In the rows, zero is written as 128.
Each row of D is roughly a mix of the hidden directions of one of several groups; some rows fit no group.
D, 139 rows:
[[108 138 171 166 169 147 132 137 102 141]
 [127 131 179 107 139 133 146 161 172 115]
 [168 150 138  77 135 138 112 105 134 159]
 [189 142 161 142 139 151 108 145 123 142]
 [153 150 100 147  98 102  89 129 165 125]
 [140 104 146  76 100  96 101 121 115 113]
 [ 93 176 137 138 136 132  80 121 143 146]
 [100 136 163 186 111 147 136 148 117 121]
 [113 151 105 154 141 109 102  85  88 140]
 [172 147 147  90 118 144 114 104 142 164]
 [114 144 176 157 115 151 105 147 124 168]
 [138 117 139 111 101 170 174 132 128 166]
 [107  95 128 103 185 148 155 130 117 120]
 [126  87 140 121 173 119 129 122  80 107]
 [176 131 137  83 128 135 114 136 140 171]
 [154 153 140  77 140 118 106 102 132 163]
 [131 131 136  71  98  99  91 148 128 123]
 [134 149 166 122 109 131 148 172 174 132]
 [132 151 119 178 166 166 146 134 119 148]
 [112  90  84 107 160 108 134  95 117 134]
 [107 110 130 183 129 136 119 128 118  76]
 [144 106  69  90 125 117 130 138 148 107]
 [152  99 114 134 102 120 185 127 111 101]
 [ 79  87 149  93 133 110 136 136 124 151]
 [121 149 130 177 162 164 164 129 120 122]
 [184 137 132 138 131 184 126 142 121 124]
 [150 166 124 151  90  92  92 125 134 115]
 [146 126 136 113  89 148 174 150 143 165]
 [114 103 150 107 178 141 168 122 118 105]
 [126 140 118 160 142 118  83 104 135  78]
 [112 135 150 136 150 101  89 107 131  76]
 [162 131 116 117 115 170 159 131 104 171]
 [ 88 116 120 180 119 114 150 147 113  97]
 [140 169 141 130  69 123 109 142 153 128]
 [ 71 111 144 105 145 102 160 134 149 123]
 [128 112 125 142 104 130 121 116  56 145]
 [124 134 152 109 161 129 158 177 163 118]
 [ 77 106 141 113 135  99 170 108 140 122]
 [126 146 129 157 145  79  92 135 111  92]
 [181 154 111 145 126 155  99 115  98 138]
 [123 123  92 163 142 116 120  98  85 160]
 [141  95 130 124 104 125 183 145 126  88]
 [131 106 133  65 100 113 102 144 143 121]
 [ 98 126 134 148 151  80  92 130 126  91]
 [136 169 108 157  89 106  97 138 116 151]
 [134 130 109  96 113 150 167 131 133 183]
 [ 79  94 151 102 130  91 122 123 150 119]
 [105 100 122 114 175 151 166 126  96 134]
 [124 157 126 164 171 166 146 132 133 158]
 [126 136 129 149 155  95  82 126 118  81]
 [133 140 120 188 152 167 154 126 118 136]
 [132 146 123 187 156 161 154 122 115 137]
 [144 117 158 127 159 109 140 175 168 117]
 [114  87 159 114 177 144 158 118 119 124]
 [134 111 136  69 102 103 101 145 121 103]
 [196 130 116 134 141 150  96 119 115 126]
 [110 168 125 134 148 127  71 138 146 155]
 [115 113 124 174 107 167 152 125 130  87]
 [182 152 113 161 115 153 122 140 142 101]
 [145 139 122 142  66 119  84 118 121 137]
 [185 150 104 145 135 148  96 127 108 142]
 [138 102 102  92 143 114 151  83 159 128]
 [106 114 120 172 115 156 164 135 110  90]
 [129 124 149  73  99  99 107 137 117  99]
 [125 137 155 166 105 144 104 169  91 125]
 [103 114 157  83  98 104 113 150 136  99]
 [118 156 140 128 150 147  67 128 143 159]
 [ 66 132 138 114 155 105 155 113 143 139]
 [ 86 118 153 111 140 113 133  69 121 129]
 [117  89 139 110 186 128 129 107 113 102]
 [147 125 136 100 101 165 169 130 137 169]
 [117 121 140  89  87  90 110 140 123  92]
 [196 128 118 145 120 160 126 143 127 107]
 [130  97 144  83 145 141 128 169 144  95]
 [108 120 112 183 113 135 157 149 108  96]
 [147  89 126 115 110 124 181 127  97 103]
 [100 161 126 133 135 109  66 128 144 147]
 [122 142 121 186 153 159 153 117 137 154]
 [130 164 111 124  68 131  90 119 130 127]
 [105 162 153 184 124 155 142 145 125 132]
 [108  98 113 118 185 141 155 116  99 128]
 [190 139 121 132 125 160 103 147 110 109]
 [122  85 150 110 165 147 172 142 115 122]
 [100 117 159 166 132 148 119 176 106 117]
 [128 170 116 124  82 123  81 116 144 120]
 [127 137 142 163 143  88  84 127 112  93]
 [140 169 133 143  71 117 100 125 148 135]
 [135 143 137 110 117 134 143 188 174 126]
 [178 153 113 149 127 171 118 159 124 136]
 [122 142 118 106 164 107 161  77 151 128]
 [141  91 118 112 117 120 186 139  96 115]
 [120 153 136 146 138 136  69 115 163 153]
 [103 157 158 167 153 145 124 165 103 130]
 [130 113 136  65 106  96  99 135 132 120]
 [141 122 156  97 117 137 145 171 166  97]
 [109 142 177 106 147 138 133 163 167 135]
 [145 119  96  79 146  96 137  91 140 119]
 [169 135 137  77 140 123 105 131 135 168]
 [115 144 163 172 108 145 117 163  96 117]
 [165 146 134  88 113 131 123 120 152 178]
 [194 136 108 143 115 141 109 142 115 102]
 [128 138 111 186 156 156 161 113 130 139]
 [113 136 153 180  97 137 112 161 101 121]
 [131 137 186 116 130 127 138 148 178 115]
 [113 118 108 179 123 126 141 158 119  80]
 [121 112 120 127 107 170 182 135 115 160]
 [159 125 143  80 128 111 118 153 149 170]
 [116 116 128 152 130 122  91  94  81 162]
 [162 136 137  91 123 131 114 118 136 188]
 [122 166 129 142 143 142  70 130 150 156]
 [114 140 149 163 127  93  88 107 136  91]
 [118 109 118  84  98  90 100 151 135 106]
 [131 137 133 179 157 162 161 126 102 112]
 [129 142 123 171 139  93  95 135 112  84]
 [154 124 153  80 121 146 127 117 147 175]
 [ 63 117 144 114 131  99 150 104 134 136]
 [139 118 109  93 122 180 167 126 138 151]
 [117  86 120 119 179 146 165 112 113 125]
 [111 133 100 149 121 139 138  92  77 160]
 [102 124 159 184  99 128 115 151 109 126]
 [177 148 116 147 106 166 105 144 102 138]
 [111 158 124 128 161 116  72 131 154 151]
 [ 86 140 120 161 156 135 131  92 166 140]
 [176 143 152  78 123 130 113 128 153 145]
 [157 145 130 152  62 112 109 136 129 136]
 [161 140 149  94 109 141 123 108 147 179]
 [116 168 137 142 141 142  74 138 163 139]
 [146 149 123 164 164 174 157 115 121 144]
 [121 128 172 160 108 145 111 161  88 117]
 [182 140 117 150 114 165  97 147 123 141]
 [194 142 117 137 136 164 115 136 114 116]
 [ 67 117 139 109 122  99 166 127 123 121]
 [123 113 117 113 102 141 175 158 143 173]
 [124 169 153 146 106 118 103 103 173 143]
 [138 114  91  77 133  96 135 101 152 118]
 [144 139 132 129  88 114  69 126 160 124]
 [123 139 132 146 145 100  79 111 141  80]
 [ 73 106 136 104 142  94 162 119 132 133]
 [ 92  90 139 114 148 102 164 100 151 138]]
One row of each group comes first, with its name. Which group is each row after those in?
[119 169 131 149 119 149  74 142 142 155]
V
[ 86 120 110 169 137 118 145 138 105  85]
C
[126 117  87 153 136 115 101  96  84 148]
U
[137 118 150  61 110 110 101 136 124 119]
F

[139 128  90 115 118 124 167 176 127 161]
C
[165 122 106  78 149 122 139  86 133 130]
F
[102 116 142 111 169  97  87 119 132  97]
C
[107 125 143 113 159 158 188 118 144 128]
U
[132  80 111 125 168 143 176 133 127 130]
U
[159 151 115  85 152  99 113 142 112 162]
C
[143 127 134  63 152 140 122 114 128 165]
C
[118 128 150 139 162 158 114 182  99 126]
F
[ 84 103 150 160 116 122 162 150 115 102]
C
[102 119 113 113 117 160 176 113 120 171]
C
[115 155 136 132 136 125  60 103 135 148]
V
[142  96 164 120 148 127 135 158 180 127]
U
